In the data rows, the value 50 means zero.
Here are some points, one per row:
(57, 51, 39, 34, 38, 42, 41, 31, 38, 59, 49, 47, 39, 39, 50, 68, 38, 39, 65, 41, 42, 66, 45, 45, 51, 69, 42, 62, 50, 55, 41, 25)
(55, 65, 41, 50, 34, 31, 58, 61, 76, 62, 68, 14, 69, 31, 43, 46, 70, 65, 63, 36, 67, 30, 65, 40, 49, 37, 69, 36, 45, 61, 66, 52)
(56, 32, 42, 41, 34, 40, 48, 30, 38, 65, 68, 82, 41, 48, 48, 69, 40, 39, 67, 35, 41, 59, 53, 42, 41, 32, 43, 66, 55, 53, 43, 35)
(9, 49, 70, 51, 65, 35, 57, 64, 42, 28, 48, 69, 64, 69, 45, 78, 43, 37, 42, 58, 36, 50, 44, 38, 61, 63, 48, 69, 51, 58, 34, 64)
(18, 80, 64, 63, 60, 60, 61, 55, 50, 58, 61, 49, 31, 50, 49, 46, 43, 56, 32, 62, 63, 57, 37, 42, 20, 59, 36, 40, 55, 25, 59, 66)
(16, 79, 33, 49, 65, 31, 64, 60, 42, 61, 47, 48, 69, 42, 42, 41, 62, 64, 31, 45, 66, 68, 46, 41, 45, 66, 43, 72, 63, 60, 66, 51)
(55, 30, 38, 57, 61, 66, 56, 62, 37, 33, 62, 55, 30, 57, 53, 40, 44, 36, 33, 35, 68, 66, 58, 76, 65, 39, 51, 39, 54, 57, 37, 58)
(52, 22, 47, 42, 72, 33, 67, 63, 75, 37, 58, 39, 71, 45, 38, 39, 59, 38, 67, 26, 33, 57, 65, 78, 57, 41, 64, 36, 54, 52, 43, 42)
(58, 56, 35, 82, 56, 61, 83, 50, 40, 31, 73, 37, 62, 76, 45, 50, 64, 61, 36, 49, 58, 47, 45, 73, 43, 37, 58, 44, 68, 64, 69, 74)
(57, 51, 68, 46, 32, 39, 25, 32, 45, 60, 22, 52, 69, 46, 64, 68, 34, 38, 37, 64, 40, 54, 44, 48, 38, 58, 40, 62, 34, 60, 34, 53)
(58, 62, 68, 62, 34, 70, 37, 63, 41, 57, 36, 38, 64, 40, 56, 39, 58, 26, 71, 56, 31, 26, 47, 45, 44, 56, 57, 73, 28, 23, 69, 50)
(61, 69, 70, 49, 32, 34, 43, 66, 43, 54, 43, 43, 32, 38, 60, 76, 46, 67, 66, 72, 33, 48, 45, 44, 44, 62, 52, 30, 45, 64, 69, 43)
(54, 48, 40, 25, 45, 45, 34, 34, 78, 60, 35, 39, 34, 30, 43, 71, 62, 40, 64, 48, 45, 50, 56, 47, 60, 72, 60, 62, 27, 54, 42, 26)
(53, 37, 44, 59, 70, 69, 61, 61, 79, 70, 66, 40, 36, 38, 32, 44, 65, 32, 64, 44, 69, 53, 72, 35, 48, 42, 72, 38, 66, 58, 35, 41)
(58, 55, 35, 55, 63, 67, 40, 56, 42, 62, 54, 44, 65, 54, 36, 45, 71, 64, 36, 38, 62, 44, 43, 36, 49, 31, 45, 40, 53, 64, 68, 71)
(57, 53, 28, 58, 66, 65, 36, 61, 43, 58, 40, 45, 62, 43, 42, 40, 40, 66, 36, 60, 28, 12, 55, 44, 48, 63, 46, 38, 31, 23, 63, 57)
(59, 49, 64, 55, 65, 30, 29, 63, 46, 57, 32, 70, 61, 55, 83, 32, 37, 29, 42, 69, 70, 27, 38, 44, 46, 57, 42, 70, 34, 63, 69, 46)
(17, 52, 63, 53, 60, 64, 51, 58, 50, 61, 52, 83, 31, 59, 68, 39, 33, 63, 39, 57, 26, 41, 33, 43, 41, 57, 21, 39, 55, 25, 64, 60)
(50, 34, 42, 39, 36, 43, 57, 33, 75, 30, 55, 49, 69, 39, 50, 74, 38, 43, 34, 51, 42, 47, 63, 43, 82, 35, 61, 66, 50, 52, 46, 37)
(62, 48, 67, 48, 60, 61, 67, 55, 46, 60, 57, 36, 63, 57, 59, 45, 54, 61, 38, 63, 63, 30, 28, 40, 36, 65, 40, 41, 59, 26, 63, 54)
(14, 70, 66, 51, 57, 66, 61, 52, 49, 65, 39, 67, 65, 62, 65, 40, 46, 61, 40, 53, 62, 43, 34, 85, 36, 59, 28, 37, 37, 69, 62, 54)
(59, 50, 73, 31, 34, 39, 53, 28, 40, 62, 33, 45, 33, 44, 36, 31, 41, 37, 35, 62, 40, 51, 46, 47, 54, 68, 54, 65, 48, 59, 38, 64)
(50, 45, 40, 25, 40, 43, 27, 35, 34, 57, 44, 46, 38, 35, 55, 66, 32, 40, 66, 54, 44, 48, 58, 48, 50, 28, 67, 62, 31, 52, 43, 15)
(57, 34, 41, 44, 72, 39, 72, 29, 39, 61, 49, 34, 40, 43, 50, 72, 44, 73, 68, 57, 35, 72, 55, 41, 44, 32, 46, 68, 50, 54, 37, 51)
(52, 42, 73, 43, 38, 40, 13, 31, 38, 58, 29, 47, 66, 46, 55, 68, 52, 40, 35, 52, 41, 31, 54, 47, 46, 63, 50, 61, 19, 60, 35, 33)
(16, 62, 68, 61, 28, 65, 56, 57, 43, 56, 42, 48, 38, 35, 61, 42, 56, 62, 67, 47, 67, 77, 46, 41, 36, 61, 37, 36, 48, 24, 63, 49)
(51, 32, 38, 37, 33, 37, 54, 26, 76, 34, 49, 54, 66, 67, 44, 35, 62, 40, 40, 62, 38, 49, 50, 39, 70, 37, 63, 31, 46, 55, 43, 52)
(54, 41, 41, 11, 37, 45, 36, 39, 37, 62, 35, 59, 36, 40, 34, 69, 38, 41, 29, 39, 44, 57, 61, 47, 56, 31, 53, 63, 37, 50, 46, 33)
(58, 51, 41, 53, 61, 66, 66, 57, 40, 27, 54, 64, 34, 55, 29, 40, 57, 71, 70, 58, 66, 54, 62, 73, 39, 37, 37, 42, 71, 61, 35, 39)
(66, 54, 64, 76, 58, 61, 50, 60, 50, 60, 40, 66, 64, 61, 56, 40, 43, 62, 38, 58, 63, 49, 17, 39, 34, 58, 22, 39, 44, 26, 60, 36)
(55, 54, 40, 48, 63, 68, 60, 59, 35, 29, 57, 51, 67, 47, 51, 41, 51, 34, 36, 41, 67, 59, 70, 33, 58, 38, 64, 38, 74, 58, 37, 52)
(60, 59, 66, 55, 59, 72, 41, 63, 51, 61, 35, 62, 63, 74, 80, 77, 28, 70, 43, 59, 66, 46, 49, 42, 52, 61, 53, 72, 45, 64, 66, 58)
(55, 56, 42, 47, 41, 40, 35, 32, 77, 58, 44, 40, 37, 13, 49, 34, 55, 76, 62, 34, 38, 38, 45, 46, 50, 34, 63, 67, 45, 59, 33, 27)
(58, 47, 42, 77, 64, 64, 61, 51, 39, 68, 77, 40, 37, 48, 36, 44, 65, 63, 64, 40, 60, 71, 61, 77, 46, 38, 57, 42, 63, 60, 71, 57)
(14, 40, 34, 57, 31, 36, 60, 65, 39, 57, 45, 48, 36, 45, 43, 37, 57, 69, 65, 42, 34, 61, 41, 42, 40, 67, 45, 70, 50, 61, 69, 50)
(54, 31, 45, 51, 32, 34, 57, 66, 76, 35, 74, 41, 35, 57, 34, 41, 65, 40, 65, 34, 72, 57, 74, 77, 75, 43, 53, 76, 64, 51, 40, 58)
(58, 55, 70, 50, 65, 27, 44, 60, 42, 59, 42, 45, 26, 63, 65, 39, 44, 65, 39, 61, 65, 31, 48, 41, 58, 28, 54, 35, 44, 62, 67, 60)
(52, 58, 40, 45, 35, 39, 48, 29, 76, 33, 45, 47, 67, 63, 49, 34, 49, 41, 37, 50, 37, 52, 60, 41, 73, 36, 74, 67, 60, 53, 43, 37)
(58, 55, 69, 57, 58, 58, 61, 55, 42, 33, 48, 51, 61, 69, 59, 48, 81, 66, 39, 58, 61, 45, 41, 75, 39, 30, 55, 44, 72, 19, 27, 70)
(57, 48, 29, 43, 68, 37, 31, 32, 47, 61, 30, 57, 31, 71, 77, 66, 18, 37, 38, 64, 38, 52, 49, 46, 43, 64, 42, 62, 47, 55, 38, 39)
(53, 7, 43, 44, 35, 40, 49, 33, 76, 29, 50, 66, 34, 50, 45, 73, 46, 43, 31, 41, 42, 63, 70, 39, 66, 39, 48, 28, 40, 52, 48, 37)
(58, 57, 49, 44, 42, 41, 67, 28, 72, 27, 59, 32, 36, 44, 32, 37, 57, 39, 64, 6, 38, 74, 65, 37, 64, 41, 60, 68, 47, 53, 45, 46)
These points spread out most along one direction. Take the direction at right angles to it along which they spread out most. Go by this last direction. How far along it is each point below, from 0 to 99? The average is 50, and the first point in the table lies past the average. One standard deviation of the points above along it is 16.
(59, 59, 35, 43, 66, 33, 44, 65, 44, 29, 42, 82, 69, 51, 44, 72, 39, 37, 71, 43, 37, 64, 46, 79, 47, 65, 36, 31, 44, 55, 39, 43) 53
(52, 39, 36, 53, 59, 66, 52, 58, 39, 36, 50, 43, 63, 86, 55, 42, 61, 33, 41, 46, 65, 45, 42, 74, 65, 36, 47, 39, 67, 58, 36, 50) 34
(56, 64, 30, 55, 29, 64, 45, 57, 38, 56, 52, 37, 64, 41, 63, 42, 58, 64, 69, 47, 68, 18, 54, 42, 44, 67, 63, 37, 31, 23, 60, 50) 50
(61, 50, 34, 50, 33, 39, 49, 30, 44, 59, 48, 63, 38, 39, 48, 69, 44, 35, 67, 61, 41, 64, 46, 43, 39, 64, 22, 65, 47, 58, 38, 53) 64
(59, 44, 68, 42, 61, 69, 50, 62, 43, 29, 56, 73, 64, 65, 59, 34, 38, 39, 42, 72, 32, 56, 41, 36, 50, 67, 61, 37, 49, 64, 34, 64) 53
(58, 52, 65, 63, 63, 60, 43, 51, 44, 62, 58, 50, 62, 43, 61, 45, 48, 64, 42, 68, 65, 25, 40, 42, 69, 65, 55, 40, 56, 24, 62, 81) 49
(16, 74, 63, 61, 63, 62, 41, 53, 51, 52, 52, 48, 35, 47, 58, 42, 36, 57, 73, 61, 65, 55, 27, 41, 19, 54, 23, 38, 47, 28, 60, 61) 53
(61, 65, 68, 70, 59, 58, 49, 51, 44, 25, 55, 52, 61, 67, 48, 45, 52, 64, 38, 52, 62, 47, 42, 78, 38, 67, 50, 43, 56, 23, 67, 59) 40
(52, 42, 44, 54, 34, 72, 49, 62, 74, 33, 76, 28, 34, 34, 36, 45, 80, 36, 60, 40, 30, 53, 62, 77, 63, 42, 71, 40, 70, 58, 41, 53) 23
(56, 46, 46, 42, 34, 34, 60, 65, 33, 70, 67, 33, 39, 39, 16, 41, 58, 36, 63, 26, 34, 60, 62, 38, 65, 40, 58, 33, 76, 54, 37, 62) 32
